In the data rows, the value 128 means zero.
Here are some numbered points:
[156,118,124,172,160,99,163,109,105,88,94,169,163,112,86,144,97,153,98,143,150,120,125,146,87,97,122,117,145,171,154,158,157,180,101,160,136,131,90,163,168,89,156,159,123,114,161,123,142,110,156,151,84,99,163,106,86,142,134,90,108,148,93,97,99,85,156,91,160,121,93,136,164,156,104,149,96,167,115,119,125,99,93,160,78,109,163,161,129,161,127,162,115,108,111,97,157,93,88,140,104,113,161,139,153,115,172,100,168,100,86,142,94,165,132,157,149,105,160,94,146,165,134,123,133,103,111,92,104,127,113,133,165,157,110,114,100,115,166,101,93,125,162,137,149,119,158,131,168,157,153,179,102,107,165,140,129,162,102,156,103,142,131,157,107,166,164,108,162,100,86,112,98] 0
[87,156,141,137,100,150,133,164,176,166,189,118,72,174,161,99,157,83,119,103,83,150,131,86,143,143,145,151,90,150,86,89,74,171,174,71,111,121,164,129,78,139,109,83,135,161,112,144,104,171,85,84,150,178,79,96,128,91,112,137,166,94,180,106,115,150,73,118,77,145,174,110,171,87,175,99,148,172,160,149,135,131,161,84,135,181,74,87,124,122,128,81,157,185,170,164,84,111,181,100,180,168,78,103,104,157,141,173,168,108,127,91,167,93,117,96,89,172,102,112,98,157,111,138,112,174,173,162,101,127,166,113,84,76,165,164,176,161,101,168,166,134,99,111,88,145,104,121,124,77,96,170,178,191,76,101,126,82,175,91,183,87,123,74,171,112,89,91,83,172,123,173,172] 1
[128,121,112,104,119,161,88,138,134,166,164,106,133,142,160,116,165,129,140,115,125,115,108,118,152,153,116,119,124,79,132,134,132,61,151,133,112,111,164,95,133,152,114,131,112,122,115,113,113,132,123,120,165,165,134,119,148,116,109,152,136,117,164,131,135,154,133,138,134,112,164,108,85,123,154,119,163,77,121,117,113,149,163,128,153,147,134,129,111,101,113,132,124,144,132,166,127,134,163,114,161,127,132,115,123,122,96,155,72,129,145,117,151,125,113,132,124,144,115,126,121,82,113,111,112,148,131,157,123,112,128,110,127,132,138,126,154,124,122,165,164,112,124,111,121,114,116,109,100,130,126,76,152,142,134,111,108,131,157,128,158,115,111,128,145,111,131,121,129,167,141,130,147] 2
[129,108,131,137,110,184,136,89,82,158,128,123,98,70,173,154,189,125,154,168,141,113,147,152,191,180,130,112,137,148,93,112,111,159,96,106,164,155,161,133,100,187,116,91,136,95,117,126,156,85,145,152,191,123,99,1,183,163,167,187,78,158,130,103,115,184,108,144,105,121,136,168,151,143,80,154,185,161,109,118,139,190,182,93,189,87,103,126,155,126,149,117,101,85,76,149,134,130,119,168,103,90,92,165,105,100,144,115,156,87,174,163,92,109,161,98,144,85,114,37,154,152,168,136,157,85,90,169,46,149,93,162,96,112,72,89,107,99,106,148,155,142,98,170,146,123,109,146,130,120,137,160,91,85,95,167,149,94,111,99,107,165,154,132,94,120,121,13,91,141,160,89,90] 3
[111,148,134,119,165,89,128,162,167,104,121,150,154,154,104,94,94,118,120,101,104,143,125,98,94,102,137,147,105,102,147,131,128,61,139,138,102,114,102,132,143,92,155,163,130,148,155,136,99,159,105,93,98,125,144,190,100,104,104,98,154,98,122,146,142,92,135,126,138,142,116,103,38,103,145,95,95,64,147,140,129,95,102,168,97,153,150,115,117,144,123,125,159,155,157,111,110,134,128,98,135,160,156,92,163,147,110,130,84,166,109,98,145,170,107,146,109,151,167,181,98,97,103,132,106,147,158,101,187,120,158,110,155,126,159,157,137,160,169,109,111,126,167,107,100,142,153,109,139,121,109,53,143,153,157,102,120,164,133,161,137,95,118,111,155,158,120,184,166,113,116,151,149] 4
[164,115,122,84,127,115,96,99,104,105,93,104,149,102,112,151,110,162,164,147,154,112,125,155,128,124,119,114,164,75,155,158,165,55,97,160,138,132,110,88,153,132,113,153,122,109,116,117,145,105,154,159,113,96,156,212,145,144,139,132,100,152,103,189,171,123,166,173,155,112,98,141,56,153,97,150,117,57,113,114,123,144,107,142,137,96,156,159,130,102,126,165,112,95,107,104,160,176,99,146,94,105,145,147,132,109,84,90,75,200,154,148,95,136,135,154,157,103,121,209,151,74,144,121,136,91,102,110,214,127,107,136,142,160,97,104,101,109,130,102,101,124,135,140,157,118,125,134,100,166,161,72,96,104,156,150,130,148,95,143,96,153,132,161,102,112,168,201,149,97,156,104,98] 5
[135,121,127,128,112,143,126,114,113,138,129,117,117,119,139,140,143,132,135,140,137,121,130,139,148,146,126,121,134,132,117,126,127,143,122,124,137,134,137,125,121,142,113,114,128,117,115,123,142,117,139,138,143,129,122,104,142,144,140,143,112,139,132,123,126,145,126,131,125,123,132,139,151,139,119,142,143,152,119,122,129,141,141,112,140,117,119,131,134,120,130,130,117,118,116,134,135,129,128,137,125,118,117,140,112,119,130,126,139,120,139,143,121,114,136,119,138,118,113,110,141,137,136,126,135,117,118,138,109,132,112,137,112,128,116,118,121,118,114,134,137,129,117,139,139,124,116,135,120,129,137,145,122,115,117,142,134,114,126,117,124,142,133,134,114,119,131,108,114,132,137,117,119] 6
[164,113,101,105,86,99,94,152,144,124,142,76,131,154,115,131,109,160,107,125,156,113,100,138,92,92,110,111,152,126,140,158,155,160,152,151,110,97,120,96,142,90,89,124,101,121,79,106,116,138,148,144,101,148,151,213,88,130,107,91,151,136,142,144,129,97,156,111,152,112,140,110,219,156,167,141,101,207,117,110,100,93,110,112,80,155,139,161,100,84,98,161,126,151,140,133,153,118,150,115,151,131,127,120,97,120,118,156,154,151,89,126,157,99,103,145,148,148,87,178,142,138,112,99,106,158,137,111,191,103,133,108,100,169,151,128,155,123,93,130,127,97,92,108,149,103,89,97,86,158,153,180,157,152,134,122,92,121,157,106,154,134,97,156,146,82,166,199,114,135,96,136,165] 7
[144,80,86,135,151,151,138,73,63,120,102,149,161,77,126,125,140,149,237,120,143,81,80,130,173,152,77,78,147,139,162,154,153,134,88,159,109,96,125,145,160,185,153,155,92,76,149,78,119,70,139,133,144,92,150,255,199,123,110,182,77,128,103,235,255,154,158,221,153,76,101,107,130,141,92,134,147,131,73,67,88,192,135,165,195,85,157,151,87,147,89,152,75,77,83,116,147,248,99,114,92,76,154,118,149,79,135,89,137,255,170,122,83,159,98,157,142,68,150,255,133,136,108,83,103,73,69,131,255,86,81,95,152,157,62,78,94,66,156,116,118,90,154,107,138,88,152,95,145,157,142,134,77,73,158,117,94,159,95,164,84,127,88,143,83,148,150,239,158,107,205,72,70] 8
[154,120,107,117,104,99,109,148,150,125,150,92,128,158,119,125,111,150,96,119,149,119,100,131,96,91,102,117,146,132,135,146,149,175,159,143,104,101,123,105,143,90,96,122,111,127,92,109,114,148,141,137,107,152,146,208,84,123,107,98,160,130,146,134,120,102,148,106,145,111,140,110,211,146,164,136,88,202,121,113,97,93,109,113,94,161,134,144,93,94,102,154,132,158,147,139,151,113,154,112,157,137,124,115,93,125,122,155,156,144,92,121,175,104,110,136,144,149,90,164,132,147,112,106,103,164,143,115,178,96,138,103,107,149,152,134,158,130,93,134,129,104,98,108,139,110,98,102,97,154,146,178,165,155,129,117,103,122,160,113,160,128,98,150,158,84,156,182,115,138,104,140,158] 9
[136,130,132,117,108,128,116,128,128,129,129,110,122,128,129,141,129,135,122,139,140,130,133,141,125,126,132,129,140,119,122,131,131,129,129,129,139,135,129,118,126,127,110,116,133,128,113,130,137,127,142,138,128,130,127,117,123,140,138,124,128,141,130,114,119,127,129,121,128,130,130,138,139,140,129,139,127,135,129,130,132,123,128,116,124,127,125,136,134,111,134,135,128,128,128,129,140,118,129,141,130,128,118,142,107,128,120,129,126,117,123,138,129,114,137,124,142,128,109,116,139,125,138,131,138,128,128,129,115,133,128,135,114,133,128,128,128,129,115,129,129,133,113,138,138,130,112,136,112,134,138,134,129,128,122,137,136,114,129,118,130,140,137,136,127,108,136,116,115,130,121,127,129] 10
[158,102,117,147,115,137,143,97,88,131,122,125,126,95,131,162,134,149,115,156,159,103,124,160,134,134,112,103,167,170,131,146,144,192,106,141,144,134,131,136,136,131,114,121,120,99,118,109,154,101,168,168,136,120,139,76,122,157,140,127,98,159,124,89,94,134,139,110,138,107,125,145,216,161,103,157,135,227,104,108,119,123,133,116,127,100,130,158,130,128,126,153,103,100,104,127,157,92,120,152,113,99,124,155,113,111,154,120,185,80,117,164,108,118,137,133,164,105,115,73,168,170,150,115,141,102,93,134,79,127,103,139,116,149,96,107,119,94,113,128,130,122,114,149,159,115,114,136,133,156,161,202,112,101,127,155,130,123,115,120,110,159,134,157,105,121,152,59,120,125,113,99,105] 11
[101,139,155,155,159,149,157,110,108,124,105,167,125,100,133,130,141,99,149,137,100,143,153,124,159,164,156,141,107,134,114,101,105,93,92,106,151,158,129,165,116,164,168,130,154,132,174,148,145,115,114,117,144,96,106,63,155,131,150,158,101,126,109,118,127,148,102,142,108,147,110,143,73,112,84,118,153,74,139,147,154,152,139,142,159,89,120,99,162,170,156,100,128,103,110,114,104,134,97,146,93,124,128,143,162,134,144,104,114,99,156,134,101,151,154,112,114,103,166,93,119,127,146,153,149,96,116,135,82,159,121,144,145,110,108,126,96,132,162,117,124,160,158,148,116,154,163,160,161,101,102,88,88,99,124,139,158,136,98,144,87,128,160,108,96,169,97,70,139,113,151,115,94] 12
[167,106,99,110,84,121,99,130,129,135,143,86,120,137,132,137,125,163,115,134,161,107,108,154,112,114,101,108,160,133,130,148,152,188,150,144,120,110,135,96,140,115,80,113,95,109,75,102,130,126,161,157,123,147,141,166,113,140,115,107,135,147,147,129,125,118,152,117,140,97,143,124,217,162,145,156,118,217,111,109,104,109,126,105,108,140,129,169,114,79,106,150,114,145,127,141,163,119,148,128,152,118,119,134,91,109,122,148,154,137,110,141,146,96,117,136,155,134,79,143,144,148,125,104,115,145,124,130,148,113,119,113,89,152,133,119,147,112,80,140,136,105,96,122,153,102,83,111,81,160,155,202,154,140,125,135,102,113,150,99,154,143,110,157,141,76,157,163,103,140,116,120,150] 13
[129,120,118,102,120,154,106,137,134,150,158,113,132,138,151,119,152,131,137,117,126,120,110,121,145,157,115,118,126,95,133,133,132,87,151,132,112,112,158,110,132,150,115,131,115,123,115,117,116,131,124,125,149,148,131,122,143,115,115,140,136,119,157,131,133,152,133,135,134,118,153,113,82,125,148,121,149,79,124,119,115,145,155,127,141,145,132,128,112,108,110,134,127,144,132,150,128,135,147,114,155,127,131,116,122,124,88,152,87,130,143,118,146,125,111,132,124,138,116,128,120,82,116,115,112,145,131,153,124,113,128,111,127,132,136,126,149,124,121,159,157,114,124,113,123,117,120,117,111,130,127,80,147,136,132,114,112,131,154,128,153,120,114,128,143,115,131,123,128,151,138,129,149] 14
[137,159,155,89,99,99,86,145,147,111,120,100,112,143,107,152,103,136,88,159,144,164,155,153,97,96,155,158,143,92,115,128,130,94,130,124,158,159,106,85,120,97,95,109,162,152,97,161,157,148,152,153,102,120,121,111,96,153,161,96,142,156,117,105,100,98,126,90,124,167,114,159,108,145,134,155,96,102,158,155,163,101,105,105,99,136,117,139,165,92,164,133,151,139,146,110,142,98,124,160,126,152,112,152,91,151,93,123,96,105,87,158,134,103,152,119,145,143,92,102,153,105,156,168,172,139,151,110,102,153,149,158,105,130,148,154,128,156,99,111,108,165,101,159,146,152,94,156,81,132,143,91,132,140,116,161,155,106,126,103,127,163,158,140,138,87,134,108,105,114,99,152,135] 15
[159,109,113,138,163,120,144,117,118,127,130,161,170,125,126,128,124,160,86,123,144,102,106,133,114,112,102,103,143,135,175,174,169,125,129,170,109,108,127,150,172,109,165,172,101,112,166,103,119,112,141,139,120,131,162,64,93,125,110,110,118,131,131,78,79,117,165,83,179,105,130,116,114,147,127,136,118,117,108,107,103,103,123,166,107,125,172,155,102,154,102,162,109,123,117,131,152,81,131,117,129,109,180,122,176,104,139,130,129,47,98,125,128,176,108,175,142,120,171,57,135,131,116,105,110,125,113,125,50,105,110,113,167,167,118,109,128,106,169,129,128,104,170,116,138,99,181,110,155,166,152,119,129,123,173,121,114,175,131,173,130,130,101,146,123,161,163,66,176,130,81,108,127] 16
[133,162,167,66,72,124,61,160,155,133,142,67,106,164,131,152,127,129,111,154,139,151,160,149,117,118,170,167,136,62,107,122,121,38,152,115,151,158,132,41,109,117,73,95,168,168,69,157,160,156,141,142,125,145,113,111,111,150,160,111,158,149,138,105,109,118,119,108,114,165,140,152,69,137,158,146,121,36,169,157,159,114,127,81,116,157,104,130,159,68,167,125,158,163,160,135,135,108,149,149,151,164,96,154,67,156,46,149,30,105,111,154,157,84,166,109,143,165,55,102,143,38,150,156,158,158,162,129,107,161,164,158,102,123,158,166,149,162,70,135,135,155,88,155,142,163,70,163,43,127,134,55,150,163,105,147,159,103,153,97,151,145,157,133,164,63,129,108,91,140,112,167,163] 17
[134,115,124,105,85,162,99,121,118,167,151,89,97,123,157,140,163,129,155,140,137,117,126,139,161,171,122,116,138,118,104,122,121,139,132,112,135,130,156,102,104,169,80,97,122,116,86,119,141,116,139,142,167,149,115,112,150,140,135,165,119,143,147,137,144,170,114,148,119,117,153,135,154,139,131,142,166,152,118,117,124,161,159,88,155,127,104,131,129,92,127,126,114,125,120,159,134,144,150,141,142,117,94,141,100,115,106,142,132,134,161,143,133,79,133,109,142,121,81,129,144,124,139,121,135,127,116,167,123,127,117,134,87,123,122,113,134,115,82,159,163,125,85,139,140,118,88,132,96,127,136,146,134,122,107,141,129,101,141,94,137,140,132,132,122,94,129,120,93,147,155,114,130] 18
[96,130,141,165,162,153,161,98,104,134,107,179,124,99,143,118,155,94,169,122,99,133,144,111,161,172,137,131,96,148,111,96,102,118,88,102,137,144,141,170,109,172,173,129,144,123,175,136,129,111,109,108,156,107,102,92,168,120,137,180,101,110,115,144,153,175,104,161,101,133,118,133,82,108,93,107,175,95,128,135,145,166,151,138,172,100,115,90,146,160,141,90,122,95,109,123,111,162,106,131,104,116,126,128,155,125,154,109,130,134,160,125,94,151,140,114,105,94,173,122,111,139,132,139,138,96,110,150,112,143,111,142,145,90,102,116,102,121,157,127,131,145,160,137,104,138,168,143,176,96,96,103,96,95,120,126,145,134,104,148,104,114,144,96,88,171,92,101,136,121,169,112,88] 19
[97,173,155,137,150,64,144,160,158,70,97,148,128,157,76,105,73,98,131,112,101,174,158,103,72,72,169,164,102,130,120,109,106,115,123,112,126,138,69,145,119,62,149,132,159,163,148,158,114,164,98,98,66,95,115,254,98,107,127,78,151,105,83,177,175,66,108,145,114,168,100,120,98,93,133,102,73,104,173,173,158,98,67,139,90,134,123,100,142,152,146,105,168,143,162,75,104,152,102,116,113,165,130,112,146,174,134,106,120,181,114,103,131,143,134,119,100,148,152,200,102,126,116,162,129,144,166,68,255,143,172,133,143,104,165,165,119,172,149,88,66,151,144,124,101,163,146,135,143,98,97,109,127,153,126,111,147,136,110,143,114,107,141,94,147,148,103,253,135,82,121,170,134] 20
New points follow, each followed by the numbers of its five nearest points above by angle, seen from the average point of the numbered points, nearest first.
[129,138,139,105,111,127,100,138,137,129,134,108,120,137,128,135,127,129,124,136,131,137,134,133,124,125,136,135,131,107,120,126,126,103,137,124,135,135,130,101,121,125,106,115,140,136,108,137,136,137,133,133,127,134,124,134,123,134,136,123,137,134,132,128,127,126,125,126,123,140,131,136,112,132,139,132,125,110,138,140,138,123,127,111,125,137,119,129,138,102,138,128,139,140,139,131,130,125,133,136,135,137,119,135,111,138,98,135,102,129,124,135,136,112,135,122,133,139,108,130,133,108,134,136,137,136,140,128,132,134,139,137,112,127,138,138,135,139,111,130,130,138,112,134,133,138,114,136,105,128,130,106,138,137,117,135,133,117,133,114,133,134,137,130,137,102,129,134,113,130,125,138,139] 17 15 10 1 14
[136,158,152,97,107,108,95,140,148,119,124,98,121,140,118,149,112,134,105,146,142,156,153,148,107,108,156,150,139,89,123,130,130,84,131,128,154,154,114,98,124,108,99,118,149,150,102,151,146,143,141,145,112,125,125,86,103,148,159,105,144,148,122,96,97,108,129,100,127,157,123,157,90,143,134,144,109,83,156,153,157,109,113,114,112,137,123,133,155,97,155,133,151,138,142,120,139,94,127,152,128,146,120,157,109,153,97,127,92,101,99,152,133,112,159,124,143,142,105,97,143,98,149,144,162,137,144,117,84,160,150,155,108,132,141,147,130,149,107,119,120,151,115,147,145,148,107,159,94,133,140,93,133,136,120,148,150,119,128,113,129,146,151,136,139,98,134,89,118,121,105,148,135] 15 17 10 20 12
[124,120,119,143,133,131,138,123,125,128,128,136,130,125,129,121,130,126,139,117,124,120,116,121,133,132,120,117,123,144,128,127,127,148,127,128,118,116,129,136,128,134,133,131,117,120,135,118,119,121,123,123,130,128,128,159,139,119,115,133,123,121,128,147,152,132,127,144,128,120,128,116,142,122,126,119,132,154,119,119,118,136,130,130,137,124,130,124,119,138,116,127,121,126,123,128,124,146,128,119,128,122,129,117,131,122,140,127,147,159,142,121,127,131,116,128,122,126,133,168,121,145,117,119,116,125,123,129,157,118,122,119,131,126,125,121,126,121,133,128,128,118,134,118,121,118,133,117,138,126,123,154,127,125,129,118,117,131,128,131,127,120,115,125,125,137,126,160,130,128,143,122,127] 8 19 20 4 9
[141,140,137,107,111,114,101,141,139,122,128,107,124,139,118,140,116,139,108,137,144,139,137,141,104,113,137,143,142,103,127,135,137,110,135,132,139,138,118,94,131,104,105,121,138,139,111,139,142,138,142,138,115,131,131,127,108,140,138,108,142,141,128,114,113,110,136,104,133,138,127,136,121,141,139,141,111,117,140,141,135,102,114,118,110,139,126,138,140,102,141,137,140,141,142,124,142,106,132,141,135,140,121,140,108,138,99,132,113,112,107,140,136,114,137,129,138,142,108,115,140,109,140,138,138,142,140,113,118,139,140,139,115,137,140,141,137,134,111,123,122,137,112,139,142,141,105,137,102,138,142,112,138,138,125,141,139,120,135,117,133,140,139,143,141,101,141,124,117,124,110,143,137] 15 17 10 9 7
[118,146,153,144,107,98,141,128,130,102,90,122,97,124,99,137,93,113,149,142,125,149,153,135,109,106,157,144,123,154,94,106,111,181,109,108,150,152,96,135,107,118,110,96,156,143,113,153,149,131,129,132,104,102,104,201,129,143,150,118,125,136,104,174,165,107,105,154,105,149,97,147,191,125,112,133,106,201,141,147,154,124,99,91,121,117,95,116,152,126,154,108,142,119,130,94,118,153,97,145,108,137,96,145,100,143,153,96,175,178,137,147,108,100,148,99,128,124,110,184,132,174,148,156,152,117,134,87,207,154,136,151,90,109,127,138,104,140,107,98,99,154,97,149,130,156,107,150,130,111,118,194,107,121,87,138,153,95,99,100,109,138,154,118,118,119,110,193,96,100,140,135,109] 20 15 10 6 19
[136,126,127,151,145,108,155,125,126,116,116,149,139,124,107,132,109,138,102,130,135,126,127,134,96,99,126,126,137,164,137,136,137,157,121,137,129,128,113,149,141,100,147,139,126,126,148,126,131,125,134,133,113,116,138,108,106,132,130,101,125,132,116,103,104,105,140,101,139,126,116,130,162,134,121,132,106,166,126,126,128,100,103,139,106,123,141,137,127,150,127,136,126,124,125,119,133,102,118,130,120,126,139,131,140,126,150,117,163,96,101,132,123,143,128,136,134,124,140,105,133,154,130,127,129,123,126,106,100,127,125,129,144,138,125,126,119,125,144,111,109,127,140,131,134,127,147,128,142,138,136,162,122,123,142,132,128,141,118,141,118,132,129,137,122,143,137,109,142,117,102,125,124] 0 16 11 20 12
[147,116,116,104,107,108,104,129,128,118,128,103,135,130,115,137,117,157,127,131,151,116,116,140,111,112,114,117,148,115,140,149,151,130,133,147,123,118,120,108,144,112,100,131,115,121,101,113,129,126,145,145,111,129,145,184,118,136,120,112,131,141,126,150,147,108,147,132,143,115,126,124,152,145,132,143,113,148,118,117,114,117,114,123,115,132,139,159,116,99,114,157,121,132,126,122,150,138,130,128,132,123,134,130,107,118,111,130,124,164,121,134,132,119,117,142,149,131,102,167,139,116,125,114,122,132,125,115,180,113,123,120,118,155,130,121,131,120,115,119,119,110,113,124,147,116,104,116,100,151,149,137,133,132,138,131,115,130,131,122,132,137,119,146,132,103,158,187,125,123,125,126,133] 7 9 13 5 8
[180,108,119,150,168,83,148,92,89,76,72,161,177,85,78,167,81,180,105,159,179,102,124,178,90,77,114,108,183,144,175,183,189,143,87,183,145,134,78,156,177,91,161,177,119,101,153,115,155,94,173,164,89,76,186,136,94,163,143,93,87,166,75,117,111,86,179,102,176,111,73,150,140,174,91,175,75,140,100,112,122,101,85,183,78,90,191,179,131,154,126,176,101,88,89,69,179,108,73,151,66,94,179,148,177,105,146,81,145,122,95,157,64,169,137,190,161,82,171,124,177,146,152,117,140,80,97,70,128,128,94,142,166,179,91,96,76,101,174,75,74,123,171,144,172,112,162,137,156,188,172,144,52,75,174,149,129,181,67,166,66,155,133,182,96,165,181,133,185,80,103,93,71] 0 16 5 11 8
[78,111,103,195,149,155,199,132,131,154,150,180,113,137,155,81,159,88,149,79,82,110,102,89,151,152,102,109,79,223,108,95,89,255,146,102,91,82,154,201,106,153,157,120,99,120,167,112,89,128,70,74,159,150,100,143,148,84,85,149,133,82,158,145,146,155,99,148,103,107,150,88,228,84,144,90,149,241,113,111,96,152,154,126,151,140,108,89,90,178,94,98,123,143,130,153,91,150,148,81,147,122,117,92,144,115,224,155,254,145,152,81,147,135,93,106,83,136,160,145,85,222,80,103,81,142,127,151,148,92,124,85,133,94,134,119,147,119,148,159,158,103,143,83,93,106,155,90,197,89,77,255,149,139,117,80,98,124,146,131,149,79,84,94,141,168,88,144,125,150,149,125,146] 1 19 8 9 6
[132,126,120,119,138,130,120,134,132,134,137,129,143,136,133,118,131,133,123,119,128,123,118,123,126,127,120,124,128,112,144,137,136,100,137,137,118,116,132,125,139,127,133,143,119,126,132,121,118,132,126,124,129,137,139,128,123,121,118,123,135,123,136,124,124,127,139,121,141,122,134,116,92,126,138,123,128,103,125,124,119,123,131,140,126,137,140,131,119,126,118,135,128,136,132,135,130,122,138,117,136,129,139,121,140,125,116,138,107,125,125,119,139,140,115,142,126,137,133,126,124,109,119,119,114,137,131,132,126,117,129,117,142,135,134,129,136,128,137,135,133,116,136,116,125,123,136,117,125,135,129,94,137,134,137,120,115,140,138,137,138,121,118,131,137,130,133,128,143,136,122,130,136] 4 14 2 16 20
[125,96,101,187,164,134,175,99,105,123,118,166,140,105,127,112,131,126,152,112,117,99,97,113,136,139,102,105,121,176,142,133,132,197,116,134,100,99,127,201,138,140,176,146,98,99,155,92,97,101,115,117,133,120,137,177,145,104,101,138,105,113,122,165,156,137,133,166,135,99,121,104,208,116,110,114,134,204,97,101,99,145,129,150,144,107,141,125,100,170,102,131,102,108,105,122,123,163,120,109,117,103,146,104,153,96,188,115,208,166,151,108,112,154,101,139,119,109,164,176,112,187,109,94,93,108,99,128,171,96,102,98,155,131,98,98,115,103,156,122,124,99,157,105,116,101,158,103,186,128,121,208,112,106,144,105,96,148,112,153,115,112,95,123,111,169,129,186,141,122,146,106,112] 8 0 19 16 11
[123,140,134,116,140,103,122,145,146,102,116,133,144,136,102,116,97,126,131,114,120,137,129,116,107,97,135,140,120,105,143,133,131,89,128,135,118,124,107,126,138,105,139,140,131,143,142,134,118,141,121,118,101,118,138,181,117,115,121,111,140,115,114,162,153,104,134,135,137,138,113,117,86,119,131,115,102,85,140,140,131,117,97,149,110,134,143,124,125,131,129,129,143,136,143,107,122,144,120,115,123,141,149,117,146,139,114,119,99,167,121,115,131,142,124,139,120,138,141,167,116,105,119,132,121,134,141,106,191,127,143,124,147,129,141,143,124,139,143,109,104,131,141,122,117,137,144,123,130,128,121,88,130,137,145,119,128,146,120,143,124,117,127,123,138,135,128,194,144,112,127,143,133] 4 20 5 8 0
[131,125,125,134,128,124,133,126,127,124,124,130,130,126,124,129,122,131,128,127,131,124,124,129,122,124,126,124,129,135,130,131,131,141,126,131,127,126,124,131,130,126,129,129,125,125,129,124,127,127,131,130,124,125,131,137,125,128,126,123,127,129,125,132,130,124,131,129,131,124,124,126,142,130,125,129,122,143,126,125,125,124,122,128,123,125,131,130,126,130,124,132,126,126,126,125,131,129,126,127,125,126,130,127,128,125,132,125,138,135,127,128,126,128,126,131,131,126,128,136,129,138,126,125,126,127,126,123,137,125,125,127,129,131,127,126,125,125,129,123,124,125,129,127,130,124,129,124,132,131,130,145,126,127,131,128,126,130,125,129,126,129,127,131,126,129,132,137,129,124,128,126,126] 0 20 4 16 8
[101,143,138,159,128,132,152,149,151,139,150,142,107,148,139,114,138,98,107,117,104,144,134,107,127,129,141,142,109,156,108,101,105,172,150,103,124,128,139,150,104,125,135,112,136,148,140,141,115,145,100,104,134,145,102,85,116,113,125,122,146,106,142,104,99,130,103,98,98,142,142,120,171,101,149,104,131,164,146,140,135,120,137,112,121,144,108,98,130,147,134,102,142,151,142,143,98,100,141,120,147,146,107,119,125,142,155,147,166,101,115,114,146,123,127,107,105,152,133,87,111,162,119,136,124,147,147,138,78,132,146,127,119,98,152,147,145,142,127,141,139,135,122,120,106,143,131,127,147,91,106,174,153,150,107,113,130,120,147,117,151,110,131,96,150,141,101,73,110,144,110,147,140] 1 19 12 10 20
[126,144,144,108,130,103,116,147,149,112,123,122,133,147,112,124,107,127,110,126,125,144,140,123,97,97,145,152,125,102,131,130,129,97,136,131,130,133,115,118,130,103,126,134,143,146,125,139,127,144,125,125,97,124,132,151,105,126,130,106,147,125,121,128,123,102,130,116,131,144,117,129,84,125,138,124,104,88,146,145,142,101,105,130,107,139,133,125,134,120,138,129,146,144,146,116,126,118,126,128,130,146,133,127,131,148,109,128,95,134,112,126,137,131,132,131,126,148,127,139,124,101,128,136,131,141,149,114,144,137,147,133,133,128,151,150,131,149,130,113,112,139,131,130,124,143,129,132,119,128,125,81,136,145,132,126,136,133,129,133,131,125,137,126,145,124,128,155,132,116,111,148,139] 4 20 15 17 1
[138,132,130,160,171,81,171,128,128,93,98,165,163,124,82,126,76,145,84,125,133,131,128,128,60,73,131,132,135,159,159,150,152,159,111,154,126,126,81,171,155,79,172,163,129,131,161,129,126,129,132,131,83,100,153,135,80,127,126,82,126,128,93,100,98,76,152,94,160,131,94,125,140,133,118,129,83,144,131,131,129,85,79,170,88,116,156,142,127,175,128,149,131,120,129,96,139,94,103,125,106,130,159,126,170,132,164,108,157,110,86,126,115,169,127,154,133,126,176,115,129,155,125,129,126,118,129,89,123,127,130,126,161,146,127,131,112,131,170,91,90,128,171,126,130,131,177,127,171,140,135,151,112,122,164,125,127,157,103,165,107,127,128,137,122,173,140,130,160,97,87,130,118] 0 16 20 4 11
[107,148,158,124,143,141,129,119,123,125,112,142,119,113,130,138,136,107,133,143,112,150,161,131,147,149,166,152,116,105,112,109,101,82,107,109,150,171,128,134,111,147,143,123,161,142,142,164,152,126,122,126,141,110,108,62,144,140,158,145,117,134,116,104,118,149,109,129,104,162,117,153,58,117,105,128,140,53,146,156,155,139,135,128,144,110,113,108,161,137,160,106,139,113,125,118,113,124,111,151,108,136,122,141,139,143,118,107,93,98,144,142,107,135,159,110,122,118,141,81,129,107,153,169,158,112,129,132,69,166,131,155,132,106,120,139,107,141,141,122,124,160,138,154,122,153,141,165,137,114,116,65,105,114,120,147,166,125,111,131,109,135,159,113,112,144,106,78,127,119,137,130,112] 12 19 3 15 17
[114,147,141,131,133,99,132,145,148,99,114,134,127,140,99,119,98,117,130,120,116,147,137,115,107,98,144,144,114,128,124,120,121,124,126,118,127,133,104,133,123,102,134,128,141,144,136,143,123,147,114,113,92,112,122,191,114,116,128,109,144,118,105,162,147,102,120,136,122,144,106,125,116,117,132,115,99,119,147,147,139,113,91,129,111,132,126,115,134,137,137,119,147,135,144,106,117,144,114,123,119,147,128,121,133,149,129,116,127,164,120,120,129,133,130,124,117,145,133,189,113,127,123,144,129,137,145,100,179,139,152,130,133,119,146,146,124,151,132,101,103,137,135,126,112,145,136,132,133,119,116,123,128,139,125,121,135,130,116,131,122,118,134,116,140,134,120,195,129,106,126,145,132] 20 4 15 9 5
